In the data rows, the value 500 means zero.
Here are some points:
[417, 582, 627, 605, 586, 781, 679, 576, 386, 433, 370, 294, 434]
[522, 499, 548, 566, 565, 704, 692, 601, 551, 478, 439, 385, 459]
[292, 317, 486, 560, 534, 702, 755, 657, 791, 543, 550, 535, 503]
[324, 397, 574, 592, 601, 868, 858, 695, 656, 505, 493, 416, 456]
[292, 218, 314, 385, 378, 130, 205, 331, 474, 585, 676, 876, 630]
[999, 741, 455, 417, 413, 181, 189, 342, 211, 381, 324, 262, 454]
[499, 535, 547, 538, 528, 594, 546, 523, 392, 437, 373, 324, 462]
[398, 543, 622, 614, 600, 815, 738, 608, 462, 445, 398, 328, 439]
[483, 702, 663, 617, 626, 807, 704, 598, 441, 450, 414, 349, 478]
[999, 762, 497, 444, 448, 264, 247, 368, 222, 385, 329, 268, 453]
[283, 212, 337, 371, 380, 145, 232, 363, 623, 638, 831, 999, 693]
[341, 305, 458, 521, 523, 627, 648, 593, 582, 515, 464, 429, 467]
[283, 249, 379, 452, 446, 368, 499, 534, 863, 659, 762, 857, 552]
[295, 236, 333, 385, 395, 195, 309, 381, 617, 599, 690, 788, 567]
[333, 394, 560, 565, 582, 799, 775, 646, 663, 543, 539, 567, 496]
[290, 215, 341, 377, 386, 162, 250, 375, 638, 634, 809, 999, 666]
[999, 999, 616, 513, 494, 403, 331, 410, 220, 415, 331, 281, 456]
[999, 788, 450, 428, 423, 239, 217, 345, 216, 421, 320, 263, 440]
Then 10 other points, each followed by its number:
[890, 743, 471, 426, 437, 240, 217, 365, 205, 430, 347, 255, 457] 0
[971, 957, 577, 484, 471, 395, 299, 412, 227, 409, 332, 272, 448] 1
[303, 296, 459, 514, 526, 628, 704, 619, 739, 562, 576, 514, 504] 2
[892, 867, 572, 495, 490, 461, 381, 450, 275, 416, 348, 282, 442] 3
[393, 501, 564, 556, 545, 645, 593, 532, 452, 481, 469, 450, 483] 4
[338, 389, 530, 542, 552, 702, 692, 605, 584, 501, 470, 443, 476] 5
[314, 278, 382, 432, 421, 303, 340, 421, 508, 552, 673, 825, 602] 6
[543, 564, 587, 563, 566, 668, 639, 553, 407, 440, 384, 304, 450] 7
[558, 611, 574, 537, 523, 579, 507, 505, 322, 431, 367, 302, 454] 8
[331, 332, 408, 434, 436, 317, 380, 417, 553, 558, 612, 678, 543] 9
Which two of these numbered points are nearest to each point below, ignoring the 3 directions in which the first points spread most? Their numbers follow each, nearest first.
[301, 226, 317, 379, 372, 150, 211, 358, 504, 583, 746, 962, 645] > 6 4
[405, 517, 591, 578, 565, 695, 630, 560, 419, 444, 376, 324, 457] > 8 4
[319, 301, 418, 447, 451, 367, 410, 459, 648, 606, 734, 877, 605] > 6 4
[561, 725, 616, 553, 575, 615, 541, 509, 358, 426, 382, 330, 454] > 4 1
[315, 277, 459, 519, 537, 604, 656, 597, 695, 512, 513, 477, 465] > 2 5
Here are 10 other points, each followed by its number:
[999, 795, 450, 410, 405, 193, 201, 330, 234, 406, 328, 275, 484] 0
[280, 228, 355, 413, 408, 288, 401, 448, 761, 622, 724, 837, 565] 1
[345, 454, 597, 614, 621, 831, 772, 632, 525, 466, 382, 379, 444] 2
[287, 226, 354, 411, 401, 265, 376, 436, 738, 620, 734, 863, 580] 3
[310, 218, 342, 364, 364, 120, 176, 332, 458, 544, 652, 788, 624] 4
[311, 226, 349, 395, 409, 215, 328, 399, 715, 652, 812, 971, 635] 5
[348, 328, 382, 417, 410, 244, 273, 387, 453, 546, 653, 803, 598] 6
[314, 230, 341, 392, 393, 189, 290, 393, 625, 615, 745, 884, 607] 7
[537, 824, 725, 645, 652, 860, 714, 596, 349, 428, 365, 294, 477] 8
[497, 384, 377, 392, 402, 200, 241, 379, 552, 588, 711, 852, 601] 9
Which two of these numbered points are nearest to each point below, ignoring the 3 directions in which the first points spread most? Their numbers follow each, nearest first.
[521, 811, 733, 631, 623, 827, 692, 582, 323, 409, 353, 289, 460] > 8 6
[757, 625, 445, 422, 434, 256, 267, 384, 355, 483, 451, 408, 489] > 3 1
[634, 673, 517, 472, 469, 358, 308, 396, 298, 452, 423, 385, 456] > 4 7
[627, 868, 677, 583, 562, 637, 507, 486, 288, 423, 364, 288, 450] > 8 6
[565, 793, 686, 590, 583, 710, 598, 534, 302, 409, 344, 288, 453] > 8 6
